One hidden turn or mirror swaps the rows below in pairs. Which row is each named row swapped with?
K663: [  0   2  -3 -11  15   5  16  -5  -2  -3  -1  -2   6   0  -6   5  -1]
K645: [ -4   4   0 -21   3   0   9 -10  -4  -7   3  -3  14   0  -2   6   0]
K828: [  5   3   6 -11   6  11   2  -3  -3  -2  -6  -1   4   4   0  -1   3]
K236: [-3  6 -2 -7  2  6 14 -1 -3 -3  2  3 17  0 -2 -5  4]
K36: [  4   5   2 -11   6  -2  11  -4  -1  -4   2   2   7  -1   0   6  14]
K168: [ -5   7   1 -16   2   0  19  -8   1 -11   5  -1   9   3   1  -1   6]
K802: [ -1   0   3 -12   5   6  18  -8  -6  -6   3  -3   9   4 -11   2  13]
K445: [ -2  -1   1 -15  -1   1   9   1   1  -8   6  -3   8   3   6   1   3]
K306: [  0   1   0 -11  -9   5  16  -6  -2  -6  -5  -3  11   3  -1  -7   3]
K892: [-10   6  -4 -11  -4   6   6  -5  -3  -3  -5  -1   6   1  -6  -4   5]
K675: [ -4   5   3 -11   9   9  13  -3  -5  -7   2  -2   9   4 -13   4   6]
K300: [  2   6  -1 -11 -10   4  11  -7  -2  -5   0  -1  10   6   5   6  -1]
K125: [ 5  4  0 -3  3  7  3 -3 -2 -8  2 -1  5 -1  3 -2  5]
K908: [ -2   2  -4 -11   7   6  13  -4   5  -5   0  -2  15   6  -2   9   1]
K8: [ -1   5   1 -17  -2  -4  14   0   0  -4   4  -5   7   6   0   4  10]
K772: [  3   7   3  -6   6   6   7  -6 -10  -2  -5   5   6  -4  -2   4   0]
K695: [ -6   6  -1 -17   0  -5  11 -11   1 -10   1   0   6   5   1   0   3]
K948: [ -1   0   3 -11  10   9  11  -3  -4  -6  -1   0   0   0  -2  11   4]
K664: [  5   3   2 -14  -2   9  14   1  -9   1  -4  -8   5   3  -3   3   5]
K787: [ 5  8  6 -9  6 13 17 -9 -7  0 -5 -1  3  3 -3 -2  3]
K515: [  0  12  -1 -11   0  12  20  -6  -3  -4  -1   1   6   1  -4   8   9]
K652: [ -2   6  -5 -13   0   9  14   0  -4  -7  -4  -4   6  -2 -10  -3  10]
K463: [  3  -4  -2 -12  -5   7  12 -11  -1  -8  -4   0   4   4   6   3   4]
K521: [  4   6   1 -10   4  -1   2  -8  -4  -4  -5  -2  11   4  -4  -5   2]
K894: [ -1   7   2 -10  -1   7  -1  -7  -4  -4  -6  -4  12   2  -3   3  -1]
K110: [ 2  3 -3 -9  3  4 19 -4 -4 -4 -4 -2  3  0  6 -5 -2]
K283: [-2  8  2 -5  7 -2  9 -6 -4 -9  3  0  2  6 -7  7  3]
K455: [ -3   8  -4 -12   6   9  20  -7  -5  -3   3  -2   8   9   4  -4   7]
K915: [ -2   1   0 -14   0  12  10  -9  -4  -5  -7  -4   9   2   7  10   6]
K759: [ -1   3   0 -11   2   6  -2  -7  -3  -7   1  -6   6   3  -6  -1  -1]
K226: [ -4  10   2 -14   7   4  18  -6   6  -9   1  -4   9   4  -3  -5   3]
K846: [ -1   4   2 -12   8   5   6  -9  -7  -4   3  -2   5   6 -13   6   3]
K107: [  2   5   4 -12  -1   5  16  -6  -4  -3  -2  -2   6   4   4 -11   9]
K767: [  2   2   0 -10   2  16  18  -7  -3  -4  -7  -5   5   3  -7  -1   2]
K712: [  4   5  -1  -5  -1   2  10 -17  -7  -8  -1   1   3   2   5   5   4]
K726: [ -2   9  -3 -12   3  10  12 -16  -6   0   5   1   1   5  -1  -1   5]
K673: [  5   4  -2 -12  -1   4  12 -17  -4  -6  -6  -4   5   8  -2   8   4]
K861: [ -4   3   1 -14   2   2   9 -16  -7  -7  -2  -1   0   5   5   6   5]

K226 swaps with K802
K236 swaps with K515
K652 swaps with K455
K695 swaps with K846
K521 swaps with K673

